In the rows, 128 means zero.
Where one turn sends some rows of the set: a few examples, then the rows asked:
pelo: [108 122 118 142 144 140 159 152 143 121 120 138 116  90 137 153 139  92]
tav: [116  76 144  99 162 126 101 151 164 119 102 140 124 100 151 142 150 111]
pame: [112  89 136  81 166 125 111 152 165 109 103 137 127  99 155 149 148 110]
parod: [110 121 124 138 144 144 164 153 134 117 117 129 117  92 141 151 142  93]
rokas: [ 97 115 101 124 137 149 158 147 168  95  89 108 105 122 149 141 138 122]
munef: [115 122  94 135  87 127 137 120 117 109 130 134 124 124 132 157 144 118]
kirik: [107 120  94 133  88 128 133 117 125 111 140 134 122 126 125 142 144 118]
dep: [106  99 117  80 107  90 111 142 155  97 124 134 141 131 143 131 141 131]
Moriv: [109 119  96 133  86 121 135 125 117 108 135 142 123 123 128 150 151 117]
nat: [114  87 141  89 162 129 100 154 167 112 107 145 137 104 151 143 151 108]
fifog: [109  86 120  89 104  94 114 147 157 112 128 143 144 126 143 122 147 129]
Gazu: [101 113 120 132 148 147 161 150 142 117 124 133 114  88 133 143 150  94]
Gop: [105  82 126  93 102  93 111 141 160 106 118 134 138 126 139 126 150 134]
geg: [123 119  89 132 114 119 148 154 133  99 133 155 100 146 163 140 136 116]
figop: [107  91 116  86 113 100 112 151 161  97 120 144 151 133 137 121 150 138]
fupes: [127  97  73 128 151 151 113 138 122  97 103 122  93 138 144 163 151 112]
zevi: [130  91 113  84 145 126  76 155 142 128 116 134 140 159 131 139 136 113]
nav: [106  98 125  79 104  97 109 149 159 103 125 144 141 127 141 132 145 130]
zibuz: [127  92 116  89 145 125  78 151 151 129 113 134 147 163 134 135 137 110]
Suvu: [131  96  69 126 147 153 115 133 119  96 100 117 103 141 139 161 148 116]
lav: [103 120 129 136 145 148 160 154 143 121 113 135 116  93 138 148 146  94]
mogud: [118 110  90 129 138 167 124 138 125 143 102 116 126 154 113 160 144 100]
Kinef: [120 110  90 125 137 172 135 139 125 146 104 120 123 150 123 164 142  97]
sute: [132  94 113  97 152 129  78 152 149 124 114 142 144 160 136 126 135 119]
Resag: [116  84 133  91 162 135 102 151 169 107 102 151 136 103 151 140 154 120]
bezu: [103 119 104 126 142 153 163 149 168 100  89 112 108 124 152 139 132 118]
Bedet: [118 111  86 132 140 162 133 140 134 145 104 115 127 149 113 164 136  97]
Sogus: [112 117  86 136  89 123 135 121 123 109 131 138 124 120 124 159 145 115]
fomal: [134  82 112  95 147 127  76 145 142 136 115 131 142 154 134 130 136 112]
tume: [120 121  91 127 113 118 144 155 132 104 133 152  96 154 165 135 137 116]
bul: [118 106  89 127 143 172 128 136 132 149 113 124 121 153 118 160 143  98]
Gifed: [113  91 142  83 161 132 101 155 167 111 101 137 133 100 145 142 146 111]
Gotek: [113 123  92 133  86 131 136 120 115 110 132 134 123 125 132 149 142 116]
Bavu: [105  92 123  84 108  96 105 145 160  99 122 141 150 126 138 131 151 128]
timaz: [112  82 140  93 158 133 108 147 171 122 100 137 135  96 151 137 147 113]
Sidud: [127  94  74 122 152 153 111 135 118  97  99 118  96 139 144 159 152 113]
Muge: [129  83 119 100 143 120  82 151 147 138 114 131 135 166 135 131 136 114]
keve: [120 110  91 128 137 166 136 141 126 144 104 115 127 152 121 168 141  99]
bedis: [ 98 117 106 119 136 150 159 146 168  97  87 109 106 123 153 136 137 121]
razap: [106 119 120 133 142 147 165 154 133 117 118 130 116  91 139 147 145  93]
Kam: [120 123  89 133 114 119 144 156 138 104 132 147  95 154 161 138 134 115]
guzi: [132  97 112  86 150 126  80 147 146 131 113 132 135 165 140 142 130 110]

kirik goes to Gazu
geg goes to bezu
Resag goes to sute
Now find these:
keve goes to munef
Bavu goes to nat
Muge goes to Gop
fomal goes to fifog
pame goes to guzi
bedis goes to Sidud
Gifed goes to zevi
Kam goes to rokas
Kinef goes to Gotek
lav goes to mogud
pelo goes to Bedet

Where one turn sends some rows of the set: a few examples, then the rows asked:
patum: [ 99 137 128 114 151 129 164 129 146  99 136 162 154 113 143 118 118 135
 128 113 126  80 138 110 133 116 122]
topa: [137 123 131 120 154 120 159 126 124 123 124 187 101 145 121 140 143 123
 156  93 102 113 114 123 134  93 175]
Tuz: [ 99 148 134 110 152 123 159 118 148 112 118 164 143 141 159 122 126 148
 142 108 127  68 130 110 144 121 108]
gitub: [112 130 127  99 152  96 131 137 131 107 110 173  94 164 120 129 130 104
 156  82 124 117 124  98 103 127 143]
seni: [101 104 131 147 162  93 137 114 127 135 159 118 125 120 127 131 160 150
 184  80 143  92  96 110 121  99 117]
zum: [ 76 122 135 125 156  82 158 113 113 117 128 110 111 119 137 158 151 115
 150  83 124  93 119 134  90  92 100]
Sase: [161 139 133 159 138 119 131 110 108 128 131 162 133 143 129 106 153 128
 119  86 109 100 114 118  85  91 100]
fele: [112 137 139 104 144 140 141 116 153 121 108 164 150 134 166 136 152 138
 146 108 124  74 116 123 130 124 112]
zofib: [141 115 118 101 150 142 134 154 116  99 111 160 105 139 120 150 141 110
 142  93 125 111 108 103 108 104 161]
zusu: [119 133 133  92 167 124 166 144  84 131 148  99 127 118 130 140 153 141
 172  93 113  94 128 132 101 103 106]
rinif: [108 135 115 130 143  75 149 108  93 116 142 147 101 142 173 123 137  96
 172  78 123  97 119  88 117  83 129]
kamim: [118 108 146 112 162 144 132 114 140 124 121 164 166 127 160 131 137 130
 138 124 118  89 123 131 131 117 107]
romi: [153 142 136 172 150 120 154 115 122 108 138 151 118 150 106 127 145 156
 138 101 132  77 104 102 109  84  94]
gibil: [143  92 110 116 184 126 144 126 114 119 153 126  88 108 146 137 132 117
 168  79 144 105 106  99  99  93 108]
Pelit: [156 107 125 106 171 122 150 127  85 149 146 136 116 127 139 141 143 120
 207  86 115 102 114 102 127 106 111]
vep: [111 155 135 132 139 103 145 115  76 149 155 124 143 131 159 125 140 117
 171  77 105 110 124 119 121 103 127]
lup: [123  97 120 118 173 111 146 127 103 116 107 174 100 160 119 132 106 121
 130  95 113 110 123 112 136  83 139]
zar: [158 166 145 148 137 119 158 134 103 107 154 152 138 148 107 118 150 128
 151 107 111  98 129 106  87 107 105]
nepip: [133 123 152 156 156  86 146 110 125 107 141 161 128 146  97 118 156 131
 141 113 115  95 126 122  79  95  87]
gari: [117 123 115 102 173  97 168 120  87 104 140 129  83 109 157 136 127  98
 145  92 117 102 129 113  95  77 116]
giz: [118 113 126 122 145  78 159 112 106 130 130 147 112 124 133 153 171 108
 206  85 116  82 108  99 128  94 126]
dular: [105 112 139 112 161 134 134 129 144 102 137 157 165 120 146 120 120 121
 135 123 131  94 133 113 118 127 109]
sifa: [115 119 109 145 160 129 143 123 105 133 160 112 119 141 172 121 127 139
 144  60 142 103 114 112 107  79 110]
mokik: [128 109 144 106 179 115 131 134 114 109 123 167  95 183 123 141 129 132
 174 119 131 111 110 104 129 109 136]
sunat: [149 153 145 127 149 114 142 122 102 112 108 140 116 149 107 132 157 137
 131 106 115  80 115 116  82 105  75]

vep goes to zum
sunat goes to romi
Now find these:
patum goes to dular
rinif goes to gari
gitub goes to lup

Where one turn sends some rows of the set: a few examples, then the rows asked:
tafig: [108 158 148 128 131 159 136  87 126 122 106 138 109 130 131 126 149]
Dek: [127 157 107 120 112  85 142 108 110 146 129 134 121 133 139 135 118]
dolot: [154 135 115 117  99 113 133 126 126 157 142 134 124 137 162 131 116]
gugo: [144 121 144 159 120 114 141 136 143 157 159 119 151 107 141 133 144]
bazit: [134 139 136 119 129 156  82 129 149 134 139 136 113 136 131 114 142]
refot: [148 144 154 139 150 133 125 137 155 139 165 141 121 100 158 130 126]
zub: [131 129 103 118 117  93 155 129 137 115 120 135 132 141 160 127 151]
sedu: [135 107 158 116 132 162 117 129 142 108 144 132 141 145 128 140 133]
Tupug: [150 131 163 114 150 145 144 110 123 124 130  82 121 116 142 122 130]
dav: [133 122 116 104 112  94 142 109 139 124 122 108 123 126 173 130 145]
Pese: [112 160 155 144 156  96 142 114 142 125 157 134 126 102 123 144 117]
Vutif: [131 138 125 147 147  86 125 117 126 137 153 123 117  83 131 130 155]
diler: [132  83 145 141 119 119 117 150 118 136 124 125 113 116 125 122 117]
tadep: [127 131 158 130 116 178 135 109 146 127 123 142 123 146 141 129 143]
piz: [139 154 112 125 100 108 145 112 115 161 128 133 122 136 155 129 118]
kopo: [115 176 158 151 149 118 149 111 135 147 140 127 135 100 138 135 120]
dev: [123 157 143 125 124 162  96 117 133 153 119 117 132 134 130 113 136]
nezal: [152 125 112 108 111  92 123 130 127 139 152 134 124 136 152 137 116]
pagog: [ 92 122 140 122 137 131 142 116 149 103 115 124 134 133  95 147 134]
zila: [128 138 142 169 111 111 156 114 149 160 148 130 130 108 140 130 150]
lesi: [105 151 142 112 156 132 119  93 110 101 114 127 119 121 113 135 145]
bur: [136 139 108 110 119  75 128 119 117 133 144 134 123 134 137 139 116]
zunar: [ 99 138 138 123 139 156 143 119 126 127  96 109 146 122 108 137 135]
vegis: [130 103 141 155 111 130 134 152 128 146 104 145 119 128 135 109 131]
bemak: [106 123 146 131 127  84 120 111 131 131  89 122 114 111 131 110 139]
Vum: [137 165 157 147 145 141 139 125 143 156 144 131 132  99 159 126 126]
Zel: [121 132 133 116 139 178 125 124 129 135  99 112 125 109 133 126 145]
vesen: [129 125  96 134 117 109 167 141 110 120 128 137 127 139 142 135 135]
remes: [115 128 142 150 116 108 136 127 136 143  82 143 120 125 138 102 145]
Timan: [117 132 135 122 131 130  89 124 152 113 151 144 107 143 105 127 134]
fedi: [154 137 153 106 159 126 134 110 148 105 125 107 110 120 152 111 153]
guseg: [137 132 160 139 142 148 171 119 113 121 135  98 123 131 115 132 117]
Gapa: [109 106 137 112 135 139 125 120 167  97 129 136 106 128 113 142 143]
Raban: [130 116 105 129 110 121 162 128  95 133 137 111 114 124 144 142 120]
sedas: [146 120 132 145 143  99 122 137 128 143 162 115 143  91 135 133 148]
pige: [122 119 148 104 156 134 107 119 119  94 139 124 138 130 111 144 134]
Zed: [ 98 162 146 133 124 141 111 106 125 145 120 113 136 140 102 125 125]
nirig: [132 140 153 137 157 106 127 130 154 120 173 143 118 102 136 141 121]
Tif: [120 148 130 162 127  93 146 102 139 147 144 132 109  94 133 128 158]
Tuder: [ 95 146 141 130 128 121 107 111 137 120 139 130 121 147  88 134 124]
pone: [132 115 117 110 107 111 146 109 112 135 133  93 112 117 163 139 126]
volop: [128 112 133 109 137 167 114 124 155 116 120 128 100 113 137 129 150]
kov: [142 142 144 126 157 119 155 119 155  91 128 140 105 138 132 114 155]
bagu: [132 138 148 146 146 132 178 125 133 101 134 135 113 145 109 126 133]
nezu: [117  95 149 125 128  90 107 124 120 127 114 110 109 105 123 123 122]

dav goes to Raban
bemak goes to diler
gugo goes to Tif
Now find these:
fedi goes to guseg
Timan goes to dev
pagog goes to volop
Pese goes to refot
pige goes to tadep
Dek goes to nezal

Where one turn sends some rows of the set: a few examples, then the rows asked:
Pozi: [136 118 132 144 115 114 120 114 149 152 115 129 127 162]
keli: [131 120 127 141 116 118 133 120 152 149 110 122 116 160]
tuper: [128 152 120 131 100  97 142 116 130 106 143 103 140  98]
dad: [129  99 130 153 115 153 125 140 130 137 130  99 168 124]
kegez: [ 87 107 139 124 109 117 139 138 120 148 153 152 128 130]
Gubok: [101 133 127 126 120 111 119 122 130  80 107 123 172 133]
Fura: [129 145 124 129 102  97 150 117 132 103 148 108 138  97]
ven: [ 93 129 124 128 128 117 115 131 122  84 109 110 165 131]
Velib: [ 89 107 137 124 115 110 143 141 120 145 149 156 126 128]
Zelu: [131 103 124 155 110 149 130 144 125 135 127  98 170 122]
sutav: [109 127 108 125 145 102 118 137 160 144 145 136 144  82]
bebiz: [ 99 121 100 126 138 112 112 136 162 135 145 146 139  88]
movub: [ 92 118 134 123 125 108 112 129 125  88 114 107 172 131]
pago: [115 134 104 133 144 110 111 134 150 143 149 144 146  83]
fak: [139 119 124 140 112 114 120 128 162 154 117 122 135 163]

kegez goes to Zelu
fak goes to Gubok
Pozi goes to ven
Now find these:
Velib goes to dad
pago goes to keli

Where one turn sends some rows of the set: a few examples, then the rows asked:
ruda: [128 166 141 128 135 127 123 128 152 137 135 162 118  98 103 123 147 114
 107]
Remok: [131 133  98 115 130 105 159 150 118 111 103 117 138 136 126 149 139 140
 159]
pakov: [167 115 125 144 138 110 111 146 122 111 124 128 137 107  93 130 124 118
 111]
Zufas: [117 145  94 140 153 127 137 128 133 147 142 126 170  89 117 116 112 150
 133]
lafoz: [110 141 130 120 134 109 171 100 145 156 106 157 112 140 118 136 131 127
 143]
kimo: [164 118 154 150 133 109 115 116 120 124 120 113 147 118 117 159 128 114
 119]
Sab: [116 151 119 143 141 116 135 107 105 131 150 136 174 114 124 144 113 151
 138]
duzur: [104 145 104 131 116 117 153 154 107 113 124 105 137 127 150 143 146 125
 137]
vaso: [157 113 142 139 127 119  99 141 133 121 116 120 134 105 103 128 120  98
 119]
Nule: [104 131 126 119 142 108 163 121 148 153  97 146 108 131  83 138 135 113
 139]
favuf: [120 131 152 132 137 111 148 118 170 163 143 139 123  81 137 127 114 116
 133]
liv: [101  83 119 157 131 122 129 107 120 146 114 123 119 138 125 132 125 123
 110]
gil: [113 153 119 131 153 135 139 141 152 139 122 147 119  98  85 119 149 104
 107]
nema: [159 101 137 147 141 104 109 127 120 141 117 127 128 106 101 130 148  99
 122]
kegig: [116  71 122 138 134 124 122 109 154 140 120 126 112 125 124 129 117 127
 132]
rebuv: [103 134 126 124 139 108 155 141 171 158 132 129 119  76 122 137 109 105
 143]
dus: [150 120 150 152 124 112 119 134 120 136 128  97 136 115 101 131 142 109
 102]
Zudof: [126 132 133 126 121 105 141 143 130 107 121 172  98 118 137 141 120  98
 129]
ledu: [105 149 135 126 132 115 140 115 171 164 137 149 121  84 137 133 113 120
 135]
dupu: [122 153  82 122 132 106 156 142 113 129 124 124 142 114 146 143 147 123
 162]
Guti: [115  83 128 157 147 132 119 101 130 128 130 131 133 122 143 148 133 136
 116]
moliz: [152 109 150 155 141 104 116 129 133 129 116  99 143 115 114 143 124 102
 108]
buvar: [112 155  95 132 139 121 158 142 124 109 126 104 150 132 146 146 147 134
 133]
bevif: [116  73 116 141 150 120 136 116 150 152 101 117 129 116 131 134 124 135
 137]
Furi: [133  75 112 150 148 113 122 105 135 152 119 133 113 119 119 130 143 115
 123]
gul: [110 135 114 121 127 100 146 159 138 111 132 159 100 102 110 143 112 100
 136]
pevu: [121 156  89 112 122 127 153 141 127 113 110 118 137 139 133 141 140 130
 153]
riv: [110  74 127 158 147 114 123 114 133 124 128 126 123 132 126 137 123 127
 111]
nis: [106 151 110 144 123 105 149 118 114 153 156 111 160 109 120 129 102 142
 133]
fem: [105 158 110 124 138 126 138 123 130 147 145 126 169 103 108 113 116 149
 151]
rez: [104 135 139 118 129 112 149 107 154 155  96 160 103 132 121 143 138 120
 141]
lisu: [120 152 136 114 114 102 136 146 137 112 124 168 101 113 129 147 130 109
 138]
Bagi: [116 153  92 130 140 102 148 127 114 148 157 132 158  96 124 126 128 141
 158]
Zuv: [126 172 139 130 144 135 139 137 139 131 131 157 132  98 113 113 156 113
 111]
gagit: [125 147 111 130 134 126 153 126 123 114 123 107 151 128 157 164 152 139
 143]
pazun: [102 155 114 139 144 102 150 120 112 138 143 120 174 121 115 134 110 148
 143]

liv goes to duzur
Zuv goes to favuf
pazun goes to riv
Now find these:
bevif goes to Remok
ruda goes to ledu
nema goes to Bagi
vaso goes to fem
Guti goes to gagit
gil goes to rebuv

Where one turn sends some rows of the set: a few examples, then the rows asked:
mem: [105 167  78 112 135 140 165  98 148 118 132 140  89 120 105]
Palif: [109 104 124 102 137 126 176 107 127 119 129 134 126 141  81]
ris: [100 159 108 152 138 125 156 104 103 151 121 158 104 111  88]
ruk: [ 83 170 110 132 128  95 142 142  95 117 144 152 102 136 115]
Gine: [ 99 148 124 132 111 117 113 119 128 110 146 143 115 113 145]
Gunu: [ 88 152 112 161 106 134 132 121 119 134 153 152 131 118 116]
tur: [101 139 115 136  85 123 142 129 117 131 148 135  63 144  99]
bada: [112 172 126 108 149 132 110 113 120 125 129 143 113 106 111]
fuzuv: [106 152 137 132 130 145 142 138 145 115 122 139  73 157 126]
geri: [104 108 131 113 144 136 142 125 144 124 129 134 148 122 108]
pup: [ 91 156 107 165 147 119 143 139 106 121 121 128  98 137  90]
zubus: [124 116 130 139  99 144 138 115 136 138 139 138 122 110 132]
Tar: [113 161  79  90 122 160 153 101 119 131 128 141 113 123  99]
Laguk: [110 156 120 141 145 159 140 114 140 139 126 130 123  98 122]
gotir: [123 106  93 137 105 133 153 124 136 116 137 121  77 123 117]
difig: [ 78 170 136 133 135 118 148 141 125 119 146 151 136 121 111]
leket: [112 126  98 106 106 118 186 125 113 151 124 116  96 143  90]
zon: [ 86 160 113 107 111 122 162 148 137  93 143 128 117 137 133]
bem: [ 95 160 115  99  99 122 196 133 137 136 129 144 112 133 111]
liva: [106 152 125 107 136 124 153 108  98 111 116 125  83 161  80]
guro: [104 137 119 139 131 152 182 109 117 125 112 111  92 152  90]
Lon: [107 154 107 126 141 130 154 115 166 109 125 138  69 138 114]
luv: [112 117 115  96 113 127 146 138 100 149 137 134  68 132 125]
lekar: [109 125  78 107 116 130 139 127 117 134 114 138 105 101 141]
bilak: [ 96 141 105  99 139  98 135 130 113 103 139 125  96 123 144]
Sune: [112 167 128  99 157 129 149 123  87 111 134 135  90 126 115]
vigub: [ 89 147 125 149 136 144 127 110  81 128 149 142 105 130  99]
pufu: [111 129 129  85  93 132 167 110 150 139 136 148 118 132 103]
dumo: [111 125 132  88 161 104 153 132 129 114 134 143 120 126 102]
dopa: [ 87 159  99 106  97 118 127 133  97 149 125 151  91 122 123]
vate: [ 87 157  93 100 119  90 161 130 105 123 130 120  88 145 102]
zufud: [116 115 119 121 152 141 135  93  98 146 131 148 106 112  97]
buten: [117 109 111 109 150 118 118 135 120 121 138 139 122 116 132]
Nizi: [104 141 117 148 125 155 144 100 150 139 108 121 115 133  87]
zab: [115 145 139 110 116 164 129 140 117 128 119 141  98 160 120]
peg: [120  89 107 129 123 138 155 107 134 146 133 134 121 126 101]
Dafab: [113 158 110  97 110 175 142 124  99 137 126 143 116 142 110]
Duk: [119 123 100 137 163 117 151 122 122 139 102 134  99 120  89]
misad: [115 133 117 140  78 137 164 114 128 157 131 133 115 133  91]
Febun: [ 86 148 106 150 103 116 178 115 109 142 139 146 101 147  84]
tulu: [ 83 166 129 122 128 108 182 123 108 113 147 151 115 139  86]
goni: [102 129 128  93 106 131 133 126 149  96 149 132 122 136 124]
Ralod: [ 96 145 137 112  89 148 165 118 136 119 162 145 121 128 127]
Guv: [115 106 104  99 145  98 164 128 109 130 124 134  91 145  99]
Zipa: [108 111 118 134 160 134 122 128 101 115 130 117 101 138  99]
dokad: [ 99 147  76 148  89 124 134 118 132 116 126 139 100 113 115]
rika: [101 143 106  80 114 105 164 140 150 112 117 130 114 142 109]
lisug: [ 77 149 129 147 112 140 171 116 124 123 141 143 143 137  90]

misad goes to zubus
Tar goes to Dafab
vigub goes to Zipa
Now find these:
tulu goes to Palif
ruk goes to Guv
zon goes to rika
dopa goes to luv
Sune goes to liva

